Rotation paths and how fast each direction turns (degrees a step)
Each turn is a multiple of 5 degrees from 10 to 175, or 0.
Each row of a path follows its step; steps can be skipped.
Path 1:
step 7: [-10,   6,  -2,  -2,  -8, -23,  20,  18,   3,  11,  15,  -8,  12,  13,  19,
  -1,  -5, -10, -23,  -5,   3,  -5,  16,  -7, -28,  -2,  -1,  -3,  37,  16,
 -11,   5,   0, -17,  11, -19,   7,   0,  -9,  52, -20,  16,  23,  19,   2,
   1, -15, -19,  10, -37,   0,  11,  30,  -3,   7, -11,  19,   4, -10, -16,
  -5,  -5,  -9,  -3,  -7, -19,   3,  25]
step 12: [ -1,  11, -25, -21,  -5,  -1, -18,  21,   1,  -8,  15, -15,   8, -24, -23,
 -20,  -4, -29,   4,  32,  14,   7,  -4,  -7, -53,  21,  -6,   5,  26,  -8,
   8,   6,  23,   1,   3,  10,  12,   1,  -7,  15, -12, -39,  -3, -10, -33,
 -14,  -6, -15, -13,  12,  -5,   0,   1,  15,   1,   4,   8,   6,  23,  -3,
  -1,   4,  -3,  15,   1,  -4,   8,  14]
step 13: [  5,  -5, -25, -12,  11,  -5,   1,  24, -33,  24,  24,   7,   7,  -7,   0,
 -26,  23, -11, -12, -10, -10,   3,  21,  20, -27,  16,  -8,  -7,  18,   1,
   4,  19,  21,   2,  17,   6,   5,  -9,  13,   8,  -3, -25,  -8, -13,  11,
   5, -22, -22, -28,  -2,   6,  14,  22,  -4,  -9,   2,  -5,  26,  -2,  12,
 -22,   9,  13,  13,  19,   0,  19,  32]
step 21: [-23,  23,   8, -26,  18, -16, -26, -12,   2,  30,  -6, -37,   5,  -7,  15,
  -3,  -1,   6, -15,  -6,  30,  -4,  -3,  32,  -9,   1, -19,   7, -17, -13,
 -34,  20,  32,  -2,  13,  -3,  -1,  16,  17,   2, -14,  -4, -10, -14,   2,
  -6, -21,   7,   1,   6,   5,  -2,   6, -11,  10,  17,  21,  16,  -2,  20,
 -14,  18,  13,  14,  13,  -1,   4,   2]
step 23: [  6,  12, -38,  -4,  -1,  26, -16,   6,  -1,  41,   4, -13,   3,  14, -11,
 -10, -28, -16,   4, -22,  27,   9,  -4,  10, -32,  -1, -12,   6, -15, -11,
 -18,  15,  -1,  -9,   8,  -5, -10,   2,  22,   2, -31,  12, -24,  -7,   3,
   7, -12,  -8,  -6,   4, -27,   6,  26,   4,   7,  -1, -17,  10,  -3,  -8,
  19,  29, -17,  -3,  -5,  11,  18, -12]
step 25: [ 10,  -6, -19,  11, -28,   6,  -4,  36,   5,  25,  34,  17,  14,  -6,   9,
 -22,  -5,  -7,  -2, -17,   5,   1,  25,  -2,  23,  12, -19,   5,   0,  19,
 -16,  -1,  12,   1,   5, -11, -22,  -6, -17,  10, -20,  -3,   6, -13,   8,
  -5,  -4,  -7, -12,   1,  -5,  -3,  44,  21,  34,   6, -23,   0, -17,  -6,
  -3,  -2, -15,  11,   4, -21,  26,   5]
step 27: [-11,  13,  15,  -2,   6, -18, -16,  18,  20,   9,   8,  -6,   0,  -7,  -7,
 -24,   8,   2, -12,  10,  -8,  -9,  11,  -3,  -3,   8,  -9,  39, -15,  -2,
 -23,   0,   8,  13,   0,   3,  18, -22, -11,  39, -19,   2,  20,   9,   1,
 -15, -10,   5,  -3,  28,  -1, -33,  35,  20,  24,  21,  22, -21,  16,   6,
   0, -12, -16,  16,  19, -12,  -2,   4]
step 30: [-18,  21, -13, -24,  12,  -2,   7,  -9, -13,  16,  23,  -1,  13,  -5, -22,
  -4,  19, -14, -21, -26, -16,   4, -13, -14, -18,  29,  -4,  10,   5, -13,
   2,   5,   8,  11,   4,  13, -15,   2,  -5,   7, -17, -15, -22,  10,  12,
  -8, -28,  -1, -11,  15,   2,  13,  34,   0,   1,  -9,  -1,   8,  24,  28,
  -4,  -8, -12, -14, -47, -18,   1,  19]
step 32: [-21,  16, -16, -12,   6, -32,  -9,  30, -19,  19,  28, -36,  -1,  -4,  29,
  -4,   2,  -7,   4,  -2,  18, -11,  -1,   3, -11,  27,  -7,   6,  -8,  17,
  10,   3,   1,  15,   4,  10,  -7, -10, -41,  13, -19,  15, -22,   7,  13,
 -13, -15,  20,  -6,   7,   3,  26,  -7,  15,   0, -22,   4,  18,   6, -19,
   6, -15,   2,  -1, -15,   2,  19,  17]
Speeds:
[ -4,   0,  -4,   0,   4,   3,  -6,  -2,  -1,   7,  -2,   2,   2,   5,   3,
   4,   1,   2,  -1,   0,   7,   1,  -3,   0,   8,  -3,   3,   4,   3,  -5,
   0,   0,   5,  -2,  -3,  -5,   2,   5,   6,   3,   1,   1,   7,   0,  -2,
   2,   2,  -5,   4,  -3,   2,   3,   4,   0,   7,   5,   0,   1,  -5,  -8,
  -1,  -3, -10,   3,  -3,   0,   1,  -8] -> 20
[-4, -1,  1, -4, -5, -4, -2, -1,  4,  5, -5, -4,  4, -2,  1, -4,  3,  0,
  5, -2,  4,  2,  3,  7,  3,  3,  4, -2,  3, -7,  3,  5, -2,  3,  0,  2,
  0,  1,  2,  1, -2, -3, -3, -3,  0,  2,  3, -3,  5,  6, -3,  8, -9,  0,
 -7,  2, -4,  0,  3,  1,  6,  1,  0, -3, -2, -8,  8,  2] -> 35
[ 2,  2, -4,  0,  2, -5,  2,  1,  7, -6,  3,  6,  3, -3,  3,  2, -4,  6,
 -5, -1,  4,  1,  9, -2,  1, -6,  2,  3,  2,  5,  0, -2, -9,  0,  1, -6,
  3, -5,  3, -3, -2, -2,  6,  2,  1,  4,  3,  2,  5,  5,  1, -5,  1, -5,
  2,  4,  1, -6,  5,  4,  5, -5,  0,  3, -2, -4,  4, -1] -> 40
[ 3,  2, -1,  2,  5,  6, -3,  0, -6,  1, -1,  1,  0, -2, -3, -2,  3,  3,
 -9, -6,  2,  5,  2,  0,  4, -5,  2, -5, -5,  4, -2, -6,  3,  4, -1,  5,
  0, -2,  0, -8, -2, -2, -2,  1,  3,  5, -6, -2, -4, -1, -6,  1,  4,  2,
 -8,  5, -6,  2, -1,  2,  1,  0, -8, -6,  3, -1,  6,  2] -> 145
[  4,   2,  -1,   0,  -4,  -4,   2,   4,   3,   1,  -6,  -6,   0,   0,  -6,
   3,  -1,   1,   5,   3, -13,  -3,  -2,   5,   5,  -3,   6,   4,   0,   1,
   0,  -3,   2,   0,   1,   1,   0,   2,  -5,   0,  -2,   3,   9,   2,  -2,
  -3,   3,   0,   2,  -2,   1,  -4,   6,   0,  -3,   8,   1,   1,  -1,   5,
  -4,  -1,  -2,  -8,   2,  -5,   3,  -4] -> 40
[  2,  -1,   3,   6,  -6,   1,  -2,   5,  -2,   6,  -5,   0,   6,  -6,  -2,
  -6,  -2,   3,   2,   1,   6,  -6,   2,  -2,   7,   2,   1,   0,  -4,   9,
   2,  -6, -10,   5,   1,   0,  -1,  -1,   0,   1,   0,   2,  -3,   1,  -1,
  -6,  -1,   2,   4,  -6,  -3,   0,   1,   3,   0,  -5,  -1,  -6,  -1,  -7,
  -6,   0,   0,   1,  -7,   3,   3,  -4] -> 45
